In the data rows, the value 128 means zero.
Here are some points, each followed by its number:
(203 126 151 149 105 116 36 137 172 84 107 142 140 110 127 89 92 147 156
 64 129 130 170 95 155 210 154 140 115) 0
(116 118 107 110 129 119 126 99 133 137 110 130 180 126 119 126 141 101 66
 155 114 172 159 69 158 54 112 137 150) 1
(81 118 94 69 137 133 217 156 206 143 176 121 133 144 49 115 133 179 115
 159 161 57 109 166 74 103 105 124 101) 2
(137 105 117 158 126 147 207 105 109 114 149 127 96 93 122 110 135 88 162
 115 171 147 82 148 130 183 116 103 88) 3
(147 173 160 189 94 45 152 105 105 2 197 61 99 171 92 154 170 118 69
 169 172 126 159 150 74 128 148 156 106) 4
(122 155 153 174 101 68 177 10 58 75 215 40 171 181 180 99 188 107 39
 219 158 156 178 170 104 88 164 102 148) 5
(125 148 103 158 133 127 60 178 81 164 71 163 115 130 104 133 142 124 147
 185 81 159 102 104 95 149 106 136 158) 6
(107 81 95 75 116 132 171 116 112 154 180 137 146 159 114 158 123 140 141
 200 88 134 128 133 168 71 100 78 118) 7
(157 48 61 53 126 179 72 110 100 137 66 164 156 110 145 127 99 109 124
 185 125 144 127 137 213 144 94 221 166) 8
(95 162 87 191 180 141 126 127 33 139 137 79 130 80 92 88 186 108 145
 109 141 90 122 139 166 222 156 126 167) 9
(111 114 107 107 83 128 158 76 185 115 150 132 134 93 158 143 99 139 91
 122 183 79 95 217 129 140 68 178 148) 10
(245 160 132 60 146 78 0 152 92 118 174 118 119 135 160 192 73 22 128
 87 139 139 108 167 226 123 103 205 170) 11
(167 107 133 124 174 136 79 117 59 131 97 116 155 127 183 108 121 0 172
 82 108 179 116 110 251 127 153 148 160) 12
(134 126 156 81 116 155 117 116 179 85 173 133 134 166 145 69 126 190 134
 107 152 104 142 140 115 145 148 114 126) 13
(136 77 99 42 142 121 152 116 169 89 143 112 151 166 93 145 113 182 105
 164 125 38 168 154 123 150 175 197 137) 14
(166 109 124 126 172 137 77 118 58 132 90 117 156 120 174 110 120 1 170
 78 112 176 122 105 252 119 143 142 154) 15
(57 131 226 247 82 166 113 145 157 119 94 96 101 171 193 82 177 116 111
 153 92 167 127 81 118 79 129 96 90) 16
(54 145 144 140 94 113 112 159 163 147 97 62 148 201 98 151 175 206 60
 186 129 93 182 111 56 57 147 121 116) 17
(150 239 168 136 102 62 57 104 83 165 164 82 143 121 151 164 152 207 98
 108 149 144 220 136 133 90 119 38 161) 18
(143 79 22 76 184 130 161 118 143 157 109 163 171 56 44 130 86 96 165
 121 107 91 144 104 170 128 98 118 128) 19
(168 97 116 25 176 122 154 133 224 101 155 174 132 131 95 149 89 144 111
 134 157 76 145 124 89 114 152 204 140) 20
(194 110 144 122 140 153 77 173 172 95 115 159 101 143 143 160 90 46 190
 123 116 168 104 71 137 111 121 118 93) 21
(121 154 100 154 135 129 59 178 87 165 64 160 122 131 102 125 145 131 149
 179 85 151 106 106 94 150 109 132 162) 22
(68 174 117 254 130 146 255 119 102 71 147 114 87 97 85 94 170 95 155
 79 173 107 68 125 54 161 118 64 55) 23
(137 143 140 77 133 117 107 166 204 165 190 114 64 95 117 211 79 118 99
 57 204 59 76 201 115 100 61 189 104) 24
(89 215 138 189 101 72 133 146 140 40 171 76 97 132 60 127 171 171 109
 96 122 96 162 123 110 109 104 74 95) 25
(113 76 114 111 75 105 169 67 155 111 164 108 172 171 98 97 145 174 35
 242 140 137 196 136 66 44 94 113 90) 26
(98 148 188 108 174 109 245 148 176 119 186 140 71 151 133 210 126 141 213
 77 106 79 87 136 115 135 180 65 140) 27
(105 149 72 61 153 146 154 143 184 138 191 142 125 111 66 156 109 186 100
 114 127 84 121 139 91 90 92 96 113) 28
(112 137 155 149 98 144 123 119 163 94 83 134 157 147 156 104 123 169 148
 113 105 165 187 94 156 91 136 65 104) 29
(100 166 104 111 159 111 123 104 76 205 144 145 137 114 158 255 127 111 153
 193 71 151 134 99 153 8 80 33 197) 30
(99 148 185 108 177 109 239 143 174 129 182 139 77 148 136 206 126 137 208
 73 110 82 85 140 112 130 174 66 141) 31
(146 187 146 202 180 114 73 120 19 103 90 95 140 79 141 23 162 60 144
 89 41 164 146 80 177 173 180 102 207) 32
(173 174 193 97 129 53 131 105 189 77 200 75 137 172 131 128 114 140 101
 8 201 85 147 169 119 133 177 145 100) 33
(196 84 112 91 115 126 167 107 194 88 180 180 129 120 107 135 73 133 131
 171 149 156 140 144 106 127 100 129 74) 34
(119 73 66 146 100 160 140 93 86 146 52 140 193 102 146 113 118 152 92
 150 143 153 172 132 151 165 163 186 113) 35
(160 104 122 122 173 141 93 114 55 143 97 114 155 124 179 123 118 0 167
 80 112 177 111 112 247 114 143 141 152) 36
(85 158 143 139 125 139 141 108 97 174 82 118 150 111 162 77 153 188 115
 108 141 138 141 140 83 125 163 111 165) 37
(148 208 251 137 156 122 111 158 190 124 178 129 98 150 161 115 140 180 139
 68 147 150 183 68 65 58 167 42 109) 38
(164 106 125 122 172 134 83 122 60 129 93 116 155 126 177 115 121 2 169
 77 110 176 117 105 250 122 149 151 153) 39
(129 137 81 100 157 143 96 203 111 168 81 174 106 117 94 158 89 90 185
 54 142 124 50 143 109 117 94 149 104) 40
(73 181 120 252 134 141 247 121 106 71 154 110 92 98 86 86 170 109 145
 73 170 100 79 123 50 166 131 71 60) 41
(136 134 155 142 110 96 114 116 122 84 178 58 94 166 108 127 162 154 113
 150 166 124 143 182 143 166 123 124 103) 42
(106 169 101 108 161 110 113 108 68 203 139 154 137 115 157 255 124 104 158
 193 69 156 133 97 164 9 76 33 194) 43
(148 199 137 187 152 107 92 100 117 54 30 78 142 106 194 166 130 83 124
 37 121 124 177 112 182 182 223 160 168) 44
(105 78 95 67 112 134 172 111 109 161 181 138 150 162 113 152 127 145 135
 208 88 137 131 132 170 70 92 71 120) 45
(140 151 149 150 142 142 138 165 107 174 153 149 71 113 135 148 130 79 188
 112 127 166 70 117 100 124 99 54 97) 46
(73 181 116 251 134 142 254 121 106 69 151 113 91 94 83 93 167 98 155
 75 175 102 79 123 53 168 127 65 57) 47
(132 143 123 94 132 96 158 96 141 113 171 144 113 136 118 183 126 123 149
 145 132 108 112 132 107 84 90 83 153) 48
(126 89 136 124 137 165 163 126 120 140 94 169 113 129 189 142 102 35 192
 95 125 168 51 116 143 104 128 124 122) 49
(105 202 211 111 115 116 42 124 101 196 86 97 164 166 212 68 158 196 88
 94 135 152 155 131 86 77 166 113 209) 50
(87 145 130 81 98 88 149 43 116 185 193 94 178 134 129 135 164 255 13
 211 92 100 206 138 122 89 118 86 198) 51
(127 104 165 126 103 124 150 137 124 101 131 89 134 175 147 111 145 152 74
 147 144 114 149 149 125 154 196 214 113) 52
(132 135 135 121 113 98 141 119 141 119 65 157 129 147 130 175 114 182 108
 125 88 166 178 118 139 96 121 126 99) 53
(88 54 127 150 100 161 131 179 223 110 91 146 116 164 73 107 116 149 56
 145 128 96 119 102 58 102 112 233 42) 54
(139 112 114 165 130 145 212 101 110 118 145 126 92 80 123 113 133 78 151
 100 179 146 80 145 121 190 119 103 87) 55
(173 85 155 47 70 110 101 147 108 97 196 136 107 205 140 187 106 156 203
 182 142 122 131 171 208 119 102 116 112) 56
(114 142 166 156 149 123 159 145 120 93 103 110 87 165 127 100 172 133 147
 88 170 82 86 146 73 230 200 185 137) 57
(103 163 132 182 181 164 143 196 127 150 153 116 85 95 106 133 139 71 123
 78 123 96 57 104 60 163 164 151 132) 58
(93 189 142 174 163 138 115 181 103 137 88 158 113 108 120 77 134 153 112
 76 74 143 106 115 42 132 167 142 144) 59
(110 85 87 74 99 127 193 99 208 108 199 167 148 146 82 183 105 208 106
 249 93 57 156 128 88 100 97 114 123) 60
(130 173 190 137 141 86 120 21 76 178 135 59 138 149 248 174 167 69 87
 111 168 179 138 153 152 53 125 62 183) 61
Which five points above are nearest to each new point? Their numbers follow each, nearest first.
(91 110 94 65 136 137 213 158 215 146 174 128 131 140 45 111 127 175 110
 155 167 58 107 162 71 107 100 141 96) 2 28 20 60 14
(78 142 135 87 98 95 162 44 119 179 195 90 180 145 129 129 175 255 18
 220 97 93 205 142 113 97 123 82 194) 51 26 17 60 45
(244 152 127 57 148 77 0 158 96 117 178 122 119 134 158 197 72 19 132
 83 139 138 105 166 225 123 104 211 171) 11 39 12 15 36
(203 118 150 150 113 136 76 153 179 69 124 189 113 107 138 104 72 124 151
 72 124 149 127 107 108 192 153 169 93) 0 21 13 34 53
(120 83 133 119 137 167 177 117 118 143 98 167 121 134 193 138 103 40 189
 95 130 169 46 126 143 103 127 123 124) 49 46 3 21 55
(113 68 67 157 99 163 148 95 88 139 46 137 192 100 146 97 120 147 88
 138 147 153 169 131 150 176 167 194 102) 35 52 37 8 1
(87 118 99 75 134 133 217 158 215 135 185 121 127 141 45 112 134 175 107
 155 166 58 106 165 67 107 99 135 96) 2 28 60 20 14
(141 153 151 145 143 145 144 168 111 177 162 157 67 107 133 150 124 84 193
 112 123 170 68 111 98 113 96 37 103) 46 49 3 48 55
(110 134 92 127 117 125 118 103 149 120 106 113 195 134 125 122 135 121 48
 175 126 109 151 95 112 95 139 183 166) 1 52 35 53 37
(241 149 118 67 146 78 0 152 93 115 175 122 123 131 149 195 69 17 124
 89 141 133 102 167 215 133 105 216 165) 11 39 12 15 36
(86 113 93 71 136 144 207 165 210 142 167 124 130 144 47 108 128 179 108
 149 161 53 110 164 74 116 107 149 95) 2 28 20 14 60
(101 78 153 115 121 152 157 137 177 132 66 166 94 93 170 138 92 111 158
 96 89 101 75 148 122 136 118 171 163) 49 10 40 3 53
(108 89 117 122 73 98 173 64 152 104 166 103 170 169 92 94 152 184 30
 241 142 137 197 134 50 46 93 108 85) 26 17 60 51 1
(120 149 153 143 100 131 111 118 157 96 76 131 160 143 151 109 124 172 145
 107 101 170 195 89 161 82 130 52 109) 29 53 1 37 13
(115 79 60 159 102 159 145 86 83 146 52 135 197 90 144 101 120 144 92
 137 149 154 176 130 152 168 161 179 108) 35 37 1 8 52
(238 159 131 66 151 79 0 150 94 112 175 115 125 141 161 193 73 26 128
 82 135 132 110 167 222 130 118 214 175) 11 39 12 15 36
(199 117 149 152 112 125 42 142 179 78 101 149 138 107 121 81 89 138 161
 64 123 136 168 85 146 201 152 141 110) 0 21 13 29 53
(52 125 233 241 74 164 114 142 154 115 102 96 103 182 200 79 180 142 111
 166 86 168 131 93 128 83 128 93 97) 16 29 37 17 53
(135 157 151 155 145 147 134 172 103 183 151 148 68 107 136 146 131 80 190
 114 119 171 65 115 100 119 98 46 108) 46 49 3 55 58
(104 86 124 119 77 101 178 57 151 111 159 105 174 171 110 95 154 186 27
 236 135 138 205 129 63 48 107 109 94) 26 17 51 60 1
(244 145 129 55 147 86 0 153 101 115 176 126 122 132 161 192 69 25 135
 80 136 132 105 164 228 134 113 216 174) 11 39 12 15 36
(185 133 129 63 140 91 58 98 146 174 179 134 135 116 126 155 101 125 133
 151 127 128 142 159 147 95 54 84 171) 48 7 45 1 28
(125 88 135 121 140 165 168 124 113 145 98 170 115 136 189 144 103 34 192
 94 131 170 48 120 145 98 123 117 122) 49 46 21 3 36
(141 135 151 143 114 96 109 116 115 84 176 59 96 166 110 124 164 147 116
 147 167 130 145 176 150 166 125 125 101) 42 52 4 13 25
(244 152 126 63 146 80 0 159 96 118 176 121 120 130 156 191 70 16 135
 81 137 135 103 166 221 128 101 208 167) 11 39 12 15 36
(83 119 94 70 135 135 213 162 209 140 172 122 129 140 46 112 130 176 108
 149 162 57 106 165 73 110 105 137 96) 2 28 60 20 14
(198 116 148 156 111 124 44 132 173 79 102 144 145 110 125 72 94 145 156
 63 129 131 166 91 151 215 160 140 115) 0 13 29 21 44
(245 153 123 51 152 81 0 157 96 129 178 123 119 132 152 203 69 19 128
 86 137 138 101 163 219 120 100 213 171) 11 39 12 15 36
(201 117 155 154 108 124 42 134 170 78 108 150 141 110 127 72 90 147 156
 61 123 138 168 93 151 212 159 141 110) 0 13 29 21 53
(248 150 128 55 144 77 0 151 96 112 189 117 122 136 154 196 70 26 132
 89 145 131 110 172 230 131 105 211 170) 11 39 12 15 36
(69 169 104 239 130 92 149 128 10 145 74 31 155 95 70 7 206 131 152
 97 129 98 162 166 182 206 144 94 123) 9 32 37 42 41
(0 119 145 176 106 165 187 146 49 223 70 78 142 138 155 114 201 201 99
 207 69 105 128 140 132 141 176 134 193) 37 17 22 35 52
(108 80 121 112 76 106 172 65 155 108 163 110 173 171 104 95 149 184 35
 242 135 137 197 129 60 45 100 108 93) 26 60 17 51 45
(57 139 234 254 75 164 108 145 156 114 89 96 107 177 203 70 180 130 108
 160 86 172 137 87 118 86 135 94 97) 16 29 37 17 59
(246 153 132 58 141 78 0 163 101 112 184 123 116 140 152 198 68 28 133
 88 135 133 104 167 226 129 106 214 167) 11 39 12 15 36
(49 133 228 255 76 163 109 143 154 114 94 93 107 176 195 72 180 129 101
 160 91 164 136 95 117 94 136 109 94) 16 29 37 17 52
(105 79 120 116 78 105 179 66 154 111 161 111 170 167 103 97 148 187 35
 238 133 136 193 129 59 54 106 114 90) 26 60 17 51 45
(140 150 150 147 144 145 140 164 109 186 157 154 71 104 137 141 125 81 193
 113 114 171 64 117 103 123 97 41 108) 46 49 3 55 48
(141 127 145 146 116 94 106 113 117 85 178 58 92 161 105 133 163 143 108
 144 168 129 144 174 155 174 124 133 101) 42 52 4 13 25
(248 156 127 57 149 79 0 156 93 112 183 121 116 136 156 198 68 15 129
 84 138 136 102 167 228 128 104 215 171) 11 39 12 15 36
(114 74 64 156 110 165 157 92 87 143 54 147 192 91 144 102 119 146 98
 135 138 152 166 126 152 179 176 183 112) 35 37 52 8 1
